In the rows, zero is written as 128.
The same turns and mirrors carry the whole set onto itself and the rows of a family onto each other. Which other rows belong to the same family as each row named below? List them in the order they appear above.
These 30 rows form 5 families of 6 rows each.
zefi: [145 128 141 140 134 127 115 118 106 142 181 158 155 103 132 124 115 139
 145 124 116 143 112 118 106  80]
zemag: [166 145 161 116 151 110  96 130 119 135 176 162 120 111 161 125 117 138
 138 119 112 137  94 130 120 116]
zofe: [121 136 126 152 146 153 116 130 102 126 166 150 105 138 149 120 109 102
 123 141 106 131 125  80 106 173]
Zesel: [137 116 134 145 164 135 104 127 119 121 163 152 112 104 144 139 121 101
 110 145 119 119 102  89  82 166]
dif: [123 134 139 121 102 110 146 134 137 101 183 158 124  90 150 125 113  93
 104  94 122  84 127 119 115 110]
tezo: [138 117 138 136 112  90 119 146 138  92 172 169  78 140 149 115 119 106
 128 150 125  96  93 138 122 133]
nesiz: [158 149 141 137 136 125  98 143  98 134 177 158 120 133 161 115 108 125
 156 101 107 147 129 109 121 109]
zep: [ 94 135 117 122 128  88 148 166  88  97 141 160 107  96 127 149 124 116
 161 129 134 121 122 123 110 137]
kas: [140  99 126 134 125  97 105 127 132  88 133 149  84 134 156 135 120 103
 138 138 107 134  89 146 118 139]
Fug: [117  97 127 152 108 148 114  99 103 121 181 146 130 104 130 102 131 137
 123 165 118 153 104 130 109 128]
lepa: [113 108 144 134 121 151 126 105 112 108 184 158 122  82 155 100 134 124
 105 113 120 144 100 159 103 145]
bero: [117 142 132 125 103 126 140 137 114 102 171 145 113 120 157 142 108  77
 126  86 101 132 158 122 114 123]
baluv: [100 123 134 133 113 125 133 128  69 124 179 147 113  92 127  99 147 148
 129 148 121 143 109 119 109 166]
dul: [ 83 164 117 138 131 141 126 161 112 104 139 157 111  97 156 120 103 118
 145 129 138 147 137 119 126 140]
Nazus: [ 95 138 120 130 117 120 141 154 139 106 140 168 123  83 153 112 112 133
 122 141 146 104 111 124 150 127]
Vazod: [124 131 120 140 116 114 107 141 110  81 154 156  72 152 158 119 103  95
 160 129 113 138 112 137 117 141]
Taze: [129 122 144 117 101  90 152 123  82 126 176 137 125 113 130 133 139 115
 132  89  88 128 129 119 107 121]
Poter: [136 119 123 113  97  72 121 138  81  88 164 144  93 117 135 134 127 111
 166 115 110 123 111 130 115 123]
fav: [132 118 134 157 136 115 121 139 136 134 153 150 112 125 140 114 124 118
 100 157 117  99 104  76 115 152]
pafu: [161 121 146 154 137 102 106 150 124 134 181 172 124 118 149 103 125 134
 133 115 127 108 101 113 107  96]
Mok: [108 124 132 150 103 160 122 118  95 117 182 149 116 112 159  85 127 125
 123 110 111 162 131 138 118 141]
gared: [ 96 131 119 130 137 112 143 130  79 105 151 148 101 110 121 128 120 117
 140 145 116 109  96  91 100 177]
konad: [100 130 124 140 131 138 133 108 122 119 155 138 122 111 120 138 108 109
 111 179 113 123 108  88 104 152]
Das: [ 94 152 121 126 138 116 135 143 127 103 138 163 121 103 129 148  96 124
 153 168 138 128 105 128 123 114]
Mari: [117  93 123 154  92 137 124 120 121 111 177 152 129  84 151  82 137 128
 100 122 129 117 113 124 122 127]
fuv: [122 119 127 121  99 101 121 122 121  75 173 158  95 125 133 141 107  98
 153 152 121 128 103 161 111 105]
Mor: [144 120 138 123 133 117 129 129  64 147 184 159 138 106 133 120 136 149
 148 118 106 131 114 103 124 135]
vusa: [129 127 143 102 112 114 139 125 136 111 161 144 125  91 158 162 120  89
 103 103 102 125 140 133 127 127]
tad: [136 131 144 120 106 108 134 107 121 109 190 141 129 113 127 153 109  86
 124 114  98 118 127 119  91  93]
gikip: [ 96 139 119 133 137 121 115 149 131 100 121 147 122  62 155 128 116 126
 130 129 144 143 110 128 114 128]

The rest of the family of gared: zep, baluv, Taze, Poter, Mor
The rest of the family of kas: zemag, Zesel, lepa, vusa, gikip
The rest of the family of tezo: dif, Nazus, fav, pafu, Mari
The rest of the family of bero: zofe, nesiz, dul, Vazod, Mok

The same turns and mirrors carry the whole set onto itself and the rows of a family onto each other. Which other rows belong to the same family as each row named below? List them in the order they appear above.
These 32 rows form 4 families of 8 rows each.
tifiz: [106 149 141 124 111 102 144 121 114 117 125 147 129 144  93]
vufad: [ 93 151 155 128 114 108 136 124 110 142 130 137 134 114 113]
bikik: [ 91 131 142 111 136 131 116 118 127 129 122 173 113 132  88]
basam: [130 139 150 133 148 152 117 142 121 154 105 170 141 140 127]
temo: [152 122  87 128 142 133 109 146 122 105 119 161 101 137 141]
bod: [144 137 106 119 130 151 118 156 132 125 135 133 110 139 169]
Tabad: [144 126 100 135 144 141 101 152 118 130 123 152 108 110 163]
feveb: [137 148 143 151 123 104 106 128 105 128 137 167 114 125  91]
saz: [144 125 140 143 131 127 161 130 106 161 115 137 144 126 122]
Gade: [132 116  99 122 134 137 129  99 148 139 146 113  90 133 134]
Koseg: [102  99 114 117 142 117 127 147 145 115 137 125  88 149 106]
Pitud: [135 118 104 128 137 142 128 105 146 149 145 110  96 127 147]
bepog: [136 154 144 136 120 114 148 134 112 126 111 149 146 158 112]
papo: [113 121 100 124 137 131  97 139 120 126 136 148  92  91 149]
nor: [113 117 132 125 121 108 162 110 110 136 129 140 120 122  86]
ripir: [145 121 127 134 127 116 168 121 109 134 116 146 134 147  96]
dev: [148 119 102 130 139 144 131 107 146 146 140 113 101 139 147]
Fid: [122 155 156 141 122 120 140 138 108 150 117 137 151 128 132]
Bogak: [138 105 115 130 151 129 131 162 143 120 122 128 106 169 126]
Nemu: [128 133 135 121 144 138 124 131 127 125 106 181 126 163  97]
rovag: [138 132  94 107 124 139 121 145 136 100 138 139  96 156 140]
nalu: [128 108 130 137 154 139 123 170 140 150 126 116 115 137 151]
bibo: [113 134 112 110 124 147 110 148 132 131 148 124  99 111 164]
pitat: [106 130 101  99 119 135 115 135 136 107 151 132  86 127 136]
Nov: [ 93 134 156 122 140 144 109 129 121 158 121 163 127 110 119]
piguf: [131 149 149 153 123 106 103 130 104 139 139 162 116 111 100]
Vifi: [119 118  88 117 134 123 105 132 123 100 133 157  85 117 126]
zaf: [145 118  96 125 137 139 132 103 147 136 141 116  95 146 135]
sovi: [149 151 144 157 126 108 107 134 105 132 131 167 122 129 100]
bigep: [ 92 102 130 123 145 127 118 153 141 144 141 112  96 117 131]
nugod: [113 121 145 133 126 120 156 119 106 162 128 131 131 101 113]
Lif: [142 152 149 157 127 110 104 135 103 142 133 162 123 117 109]

The rest of the family of bod: tifiz, vufad, bepog, Fid, rovag, bibo, pitat
The rest of the family of Pitud: feveb, Gade, dev, piguf, zaf, sovi, Lif
The rest of the family of Nemu: bikik, basam, Koseg, Bogak, nalu, Nov, bigep

